In the rows, zero is written as 128.
Which row each row swaps with, under one turn or mirror:
vufek: [112 110 123 145 138 127 158 143 129 146 155 141 150 156 119 135 130 119
 108 110  95 112 151]
Kizes: [120 135 109 142 129 121 151 142 111 112 110 128 145 104 116 124 143 104
 131 138  98 144 180]
rupi: [112 104 127 150 130 108 144 107 118 100 139 173 128 106 134 128 130 123
 118 152 111 164 163]
gal: [124 115 113 132 117 131 145 125 122 104 113 154 110 124 131 117 136 118
 127 160  99 164 177]
fol: [105 112 111 123 120 114 160 142 132  97 132 144 105 104 125 115 155 126
 139 129 121 144 181]
vef: [136 123 117 122 133 140 132 122 116 130 117 156 117 146 133 117 118 112
 107 157  95 162 143]
Teto: [ 93 130 123 100 131 106 186 160 131 124 135 154 134 114 132 124 146 130
 104 115 114 109 130]
lugu: [111 122 119 123 151 117 177 158 132 148 149 151 147 139 125 134 123 126
 103 113  95 108 133]
Tilen: [ 94 126 118  92 117 119 156 147 130 114 126 150 108 106 130 105 156 126
 113 126 137 132 139]
tibit: [113 123 121 128 156 104 184 159 131 131 152 149 142 133 128 138 127 129
 114 108  91 110 146]
gukid: [ 89 118 135 117 136  98 164 129 122 118 150 175 144 101 136 131 135 130
  94 125 127 127 118]
bef: [117 103 114 146 129 107 163 133 125  92 135 141 113 115 127 129 144 119
 137 135 100 144 188]
dunib: [ 99 127 125  87 122 117 155 140 120 121 124 152 117 119 134 113 148 116
  92 131 131 127 112]
Mag: [122 114 121 137 126 147 129 123 122 147 136 146 137 163 121 121 127 110
 101 136 100 139 143]
dubeb: [106 151 116 105 129 122 154 152 111 131 109 133 154 104 118 119 146 107
 103 128 116 123 133]
pidu: [104  99 124 161 136 103 156 111 118 102 142 167 133 104 130 129 131 119
 121 136 114 158 168]
Meda: [ 89 118 132 118 135 107 157 120 116 123 139 174 140 104 134 122 133 120
  90 126 135 138 113]
dag: [136 115 111 138 134 142 136 123 122 136 124 153 123 149 125 120 116 115
 111 154  90 159 158]
meres: [119 139 115 106 118 137 125 122 107 119 114 154 118 126 136 120 139 106
 100 149 116 151 127]
lasi: [140 122 110 127 144 140 141 121 120 132 126 157 114 150 132 118 117 113
 109 151  88 160 146]
gisor: [118 125 113 124 161 113 185 154 130 138 154 152 135 139 129 134 126 127
 110 111  88 114 138]
sogad: [107 126 113 144 142 101 177 152 120 104 151 142 136 113 128 146 146 120
 130 109  96 113 168]

Swapped with dunib: bef
Swapped with dubeb: Kizes
Swapped with dag: lugu
Swapped with gukid: rupi
Swapped with fol: Tilen

Which row each row swaps with, under one turn or mirror:
natep: [105 107 132 140 111 118 107 155 113 134 105 164 121 157 121 140]
Befi: [138 137 101 124  92 118 118 138 112 159 141 125 108 121 125 133]
nele: [127 113 147 127  98 116 103 179 134 162 124 147 131 109  82 138]
vub: [113 107 118 135 135 110 115 128  95 144 145 143 129 100 126 129]
lapip: [112 136 140 142 118 101 117 146 133 157 103 156  86 113 100 130]
met: [113 131 130 152 140  94  92 162 132 140  97 134 129 129 115 147]
poba: [107 123 154 149 114 113 114 119  97 144 117 138 115  96 119 116]
suf: [134 136 118 126  80 127 108 138 101 152 137 118 107 115 113 121]
solet: [125 112 136 156  97 122 118 177 113 158 137 155 138 116  85 146]
Livut: [123 130 124 136 125 102 106 170  90 165 110 130 155 130 114 152]
feg: [117 139 159 144  99 121 111 124 102 147 121 130 106 104 109 117]
divi: [141 132 129 161 104 104 113 160 122 126 106 144 145 141 100 108]
Gekud: [122 120  96 119  97  98 100 163  95 154 117 133 128  97 106 107]
zabo: [ 99 108 109 125 106 106  83 173 116 144 130 155 142 124 114 147]
git: [138 118 136 134 102 105  97 166 136 131  97 132 136 126  94 104]
Borid: [129 131 110 135 138 106 123 124 121 144 141 142 112 126 130 135]

Swapped with Gekud: lapip
Swapped with Borid: vub
Swapped with Livut: natep

Which row each row swaps with, under one turn or mirror:
Tuket: [123 116 137 134 146 106 139 117 153 109 108 132 130 122 141 123 130 140
  94 115 132 140 141 124 110 153 146 121 135 129 125 118 140 121 134]
zeni: [129 116 113 146 138 143 105 142  99 181 124 142 115 121 115 167 136 117
 131 144 137 129 124 121 145 111 118 117 140 115 121 136 122 112 121]
Peb: [103 136 131 108 134 120 140 122 141 103 117 135 138 132 141 121 125 137
 102 130 133 142 139 154 115 137 142 142 120 151 119 123 144 122 138]
Pamep: [126 119 133 142 154 122 151 122 159 124 111 109 134 129 128 131 135 137
 109 134 135 141 137  92 110 149 143 128 126 124 118 143 134 123 137]
Zak: [107 127 138 114 138 115 142 117 152  98 112 117 140 129 142 123 130 136
 156 136 136 127 145  97 111 150 144 127 129 130 122 122 146 118 145]
fos: [123 150 137 120 138 113 142 118 148 110 118 107 134 116 149 124 139 138
 108 137 132 136 144  99 111 144 141 157 121 122 116 126 143 112 133]
pava: [159 119 136 112 138 116 150 121 153 118 110 105 134 137 139 121 128 139
 153 145 132 130 146  99 120 142 141 138 132 125 115 148 137 122 142]
Tila: [162 116 117 115 123 135 108 140  99 168 121 134 118 130 128 153 130 121
 173 154 133 120 133 125 152 108 120 127 144 119 119 141 126 112 128]
nev: [106 134 116 110 122 136 106 137  97 145 126 160 125 126 132 147 126 123
 119 137 135 134 129 176 142 108 123 134 130 145 121 117 135 114 126]
dakir: [141 137 143 110 139 105 155 115 148 118 105 122 127 129 131 118 140 130
 136 139 133 133 145 105 106 153 150 114 119 117 114 132 146 123 156]
Tigav: [127 147 115 124 122 135  95 140  87 167 130 140 115 109 136 161 141 118
 131 148 134 125 130 128 147 105 117 145 135 114 120 119 131 101 116]
Vatu: [127 114 117 137 130 127  95 137  96 164 120 163 112 114 129 157 132 122
 115 124 134 128 127 151 144 115 122 109 148 122 129 111 129 110 118]
lofo: [145 134 122 113 123 127 108 136  87 175 118 156 109 122 119 153 142 110
 158 149 135 121 132 134 141 114 125 102 132 109 117 124 135 112 140]
suzud: [111 124 117 117 121 137  95 137  92 156 124 150 122 122 129 159 131 117
 177 146 138 115 131 126 147 111 119 116 143 122 126 114 135 108 128]

Swapped with Tigav: fos
Swapped with Peb: nev
Swapped with Tila: pava

Which row each row swaps with, under one turn or mirror:
bakeb: [129 125 181 141 135 162 111 113 151 137 106 136 124 131 138 137 104  93
 166 118 127]
poma: [131 135 167 145 123 164 100 110 156 143  92 138 125 127 143 143 101 101
 173 111 122]
tetu: [139 124 150 168 113 142 131 106 152 114  95 142 110 129 140 129  94 115
 147 129 136]
nimo: [132 117 165 161 126 142 128 116 152 113 111 146 113 135 133 128 101 106
 141 128 136]
vezun: [ 98 168 153 155  91 136 118 107 115 127 107 147 135 117 143 158 116 138
 118 120 113]
ruve: [119 156 148 138 107 137 127  73 125 176 134 121 123 143 165 128 100  98
 159 149 126]
bip: [105 171 164 127 111 152 144  94 114 169 125 122 124 138 165 120 113 121
 160 144 142]
gizo: [115 166 136 139 109 145 124  67 103 174 137 126 121 143 161 135 107 117
 152 129 132]
nibot: [113 169 161 141 123 149 133  91 125 164 130 109 123 142 162 114  94 110
 159 145 151]
Nabeg: [102 163 154 131 102 140 127  97 108 174 105 116 131 111 159 132  97 125
 152 134 138]
vabo: [123 166 148 150 108 144 116  85 130 122 137 150 123 149 146 172 119 127
 119 127  98]
soz: [129 143 180 140 133 166 102 104 142 151  94 143 123 128 136 144 107 101
 175 113 122]
dutev: [131 129 147 168 107 143 135 117 143 113 104 150 109 137 132 128  96 110
 139 139 143]
Banu: [112 179 166 163 119 150 110 102 133 114 131 155 135 149 145 153 126 130
 120 114 116]
livim: [102 172 138 159  96 149 109  80 113 134 141 140 117 149 143 159 116 130
 127 125 104]
Vaza: [ 97 179 167 152 103 147 127 105 124 122 128 156 127 145 147 150 134 140
 124 127 111]

Swapped with Nabeg: vezun
Swapped with bakeb: nimo
Swapped with livim: gizo

